One turn moves every row onto another: examples first, then more rows asked:
lume: [  1 -11   3  10  11  17  -5  -8  -8   4  -1   2  -1  17  -6   3]
nok: [-12 -10  -2  13  -7  17  -9  12   7  10   2   2  -2  12  -9   7]
naf: [ -7  -6 -12  13  -7  12  12   1   3   9   3  -1 -14   6  -7   0]
Tuf: [ 5 -6 -1  8 12  4 -7 -3 -2 -4 -9 -4  0 16 -5 -2]
guk: [ -6   2  -7  10   0   4   2  -1  -4  12   3  -3 -14  -8  -5  -5]
Dap: [ -8   1  -7  13   2   4   3   0  -3  11   1  -1 -16  -7  -7  -3]
Kunu: [-12  -1  -1   9  -9   2 -11   6   4  12  -7  -3  10   9   2  -4]
Faza: [-13  -1   0   8  -9   1  -7   6   3  14  -6  -2   9   8   2  -2]
los: [  3 -12   4   7   8  16  -6  -9  -4   5   2   2  -2  19  -3   4]
kel: [ -4  -1 -12   6 -11   6  10  -4   0  11   2  -5  -7   3   1  -9]
nub: [ -2   3 -11   7  -2   7   7  -6  -8  10  -1  -3 -13  -1  -4  -9]
Gobos: [ -7   2  -6  12   1   7   4   0  -5  13   3  -1 -16  -6  -6  -5]
tosi: [ 12 -11  -3  -1   6  11  -9  -4   1  -1   4  -4  -3  15  -4  -3]
Mipe: [-12  -7 -10  11  -8  -1   6  -4   4   9  -2  -4  -9   2  -2   2]
bon: [  1   2  -7   5 -11  19  -5  14   3   9   3  -3   2  12  -4 -11]
Leno: [-11 -10  -3  11  -8  16  -6  13   8  11   4   2  -4   9  -9   8]
Melo: [  1   3  -7   4 -11  16  -1  16   4  10   1  -3   2  11  -4 -11]
kalan: [  0  -7   2  -2   2   2 -18   0   0   7  -6  -4   7  10   2  -2]
tipak: [ -5  -4 -12  11   1  10   6  -2  -3   6   1  -1 -19   0 -11   0]
mani: [ -4  -8   0   1  -4   2 -18   4  -4   8  -6  -3   9   9   3  -2]
lotum: [ 4  0 -3  4 -4 22 -7 11 -9  8  0  1  3 18 -3 -9]
miru: [ -3  -9   3  11   8  14 -12   8   5   3  -5   3  -5  18 -12   8]
Sedo: [ 7 -1  1  2  2 24 -7  5 -5  9  2  1  2 18 -4 -9]
vif: [-10  -5  -9   8   0   0   1  -9  -5   9  -3  -3 -13  -4  -4   1]
tegip: [  2  -4   4   3  -1   6 -19  -1  -1   8  -7  -2   9  13   0   0]
Zef: [ -8   1  -2  14   1   4   5   3  -2  14   1  -2 -10  -8   2  -8]
zano: [  1  -9   3  10   2  15 -17   7   4   3  -4   2  -2  17 -11   9]
gazub: [ -6 -11  -2  12   2  14 -13  14   1   3  -5   3  -3  16 -10   8]
Neli: [ -9  -4  -3  14   1   6   3   4   1  12   5  -1 -14  -9  -2  -2]
kegol: [ 5 -5  2  8 11  4 -6 -5  0 -1 -8 -2  0 20 -3 -2]
sota: [ 10   1   1   4  -1  21 -11   6  -3   6  -2   0   3  19  -6  -6]
Gope: [ -4   1  -5  13   1   9   6   8   1  10   4  -2 -14  -7  -2  -8]
pila: [ 10 -12  -3  -2   7  13 -10  -5  -4  -1   4  -4  -1  11  -4  -3]

tegip goes to zano
lume goes to pila
lotum goes to mani
And these:
miru goes to Sedo
tosi goes to kegol
Zef goes to Neli
nub goes to vif
nok goes to bon
naf goes to kel
Leno goes to Melo
guk goes to Dap

